cols: P Q R L E U
J_655: [ 61.4  16.5  71.2  24.8 -20.3  15.9]
J_583: [ 60.4  29.1  60.7   3.5 -46.2  -2.1]
J_498: [ 46.9  18.2  12.8  34.0  31.6 -75.6]
J_35: [  6.1  21.7 -12.2  17.4  75.0 -62.6]
J_318: [-18.3  27.1  19.3   0.5  90.5  27.4]
J_574: [ -4.5  45.1  17.0  -5.0  88.7 -10.1]
J_203: [-22.7 -17.1  23.5  19.1  57.7  72.9]
len: [ 60.4  29.1  60.7   3.5 -46.2] -> 5
len: [-4.5] -> 1

cols: W B X V
J_655: [-48.2  -4.5 -55.0  32.2]
J_203: [-28.7 -56.0 -29.4   0.0]
J_35: [-87.5  -5.0 -47.4  14.0]
J_574: [-38.8  -8.4  44.5 -45.8]
J_8: [ 53.3 -42.7  10.8 -24.0]
J_874: [ 75.3   5.0 -38.3  41.7]
J_590: [-28.8  44.8 -24.5  43.5]
col: [ 75.3 -28.8] -> W
len: [-28.8  44.8 -24.5] -> 3
len: [-48.2] -> 1
shift -1: [10.8] -> [10.7]
col: [  0.0  14.0 -45.8 -24.0  41.7] -> V
col: [ -4.5 -56.0  -5.0  -8.4 -42.7   5.0] -> B
loc: [-28.7] -> J_203, 0

cols: D G N J
J_203: [-24.3 -15.8  35.6  38.6]
J_874: [-20.4  23.3  16.8 -26.0]
J_22: [ 13.8 -14.8 -77.7 -14.6]
J_498: [  4.3  14.2 -21.0 -36.1]
J_8: [-29.5  -7.4 -22.0  -7.0]
J_590: [-38.6  49.7  49.2 -52.3]
J_574: [ 10.7  35.3  16.8 -35.0]
J_35: [-34.9 -11.0 -33.5 -11.1]
loc: [-34.9] -> J_35, 0
shift +1: [-77.7] -> [-77.6]
col: [ 16.8 -77.7 -21.0 -22.0  49.2  16.8] -> N
len: [10.7 35.3] -> 2
len: [-24.3 -15.8] -> 2
len: [-29.5  -7.4] -> 2
len: [-34.9 -11.0] -> 2

cols: T Z H Y K
J_557: [-16.8 -78.1  20.5   0.9  78.4]
J_574: [  9.8  30.4 -17.2   0.2 -31.8]
J_583: [ -0.6  23.4   3.7   0.5 -25.7]
J_35: [ 16.6  77.2  -9.0  -6.6 -68.1]
J_8: [ 12.9  73.8 -21.2  10.0 -64.9]
J_655: [  5.2  62.2  -3.2   0.7 -57.9]
J_203: [-16.3 -80.8  27.7  -8.1  73.2]
J_22: [ 13.9  80.4  -7.2  -3.1 -62.0]
len: [12.9] -> 1
col: [-78.1  30.4  23.4  77.2  73.8  62.2 -80.8] -> Z
col: [ 0.2  0.5 -6.6 10.0  0.7 -8.1] -> Y
shift +1: [10.0] -> [10.1]
col: [-78.1  30.4  23.4  77.2] -> Z

cols: nule Fola rova Zilo dak sonuk
J_874: [ 27.4 -17.5  40.7 -12.4  14.3 -24.8]
J_318: [-17.5  33.9 -12.4  10.7 -24.8  40.7]
J_655: [-12.4  10.7  14.2  58.7  13.0 -20.8]
J_8: [ 33.9 -24.8  10.7  13.0  40.7 -12.4]
J_498: [ -2.7   6.7  33.9 -24.8  27.4 -17.5]
J_557: [ 40.7 -12.4 -20.8  14.2  10.7  13.0]
J_583: [-24.8  40.7  13.0 -20.8 -12.4  10.7]
J_22: [ 10.7  13.0  58.7 -77.9 -20.8  14.2]
J_590: [  6.7  27.4 -24.8  40.7 -17.5  33.9]
len: [-12.4  10.7  14.2  58.7  13.0 -20.8] -> 6
col: [ 27.4  10.7 -12.4] -> dak
len: [  6.7  27.4 -24.8  40.7] -> 4
[ 10.7  13.0  58.7 -77.9 -20.8  14.2] -> J_22
[ 33.9 -24.8  10.7  13.0  40.7 -12.4] -> J_8
col: [-24.8  14.2 -20.8 -77.9  40.7] -> Zilo

cols: M S F A
J_8: [-19.4 -47.9  47.1   8.9]
J_22: [ 55.6  30.5 -51.7  -1.5]
J_590: [-19.4 -47.9 -22.5   8.9]
J_655: [55.6 30.5 -2.3 -1.5]
loc: [-2.3] -> J_655, 2
shift +1: [30.5 -2.3] -> [30.6 -2.2]

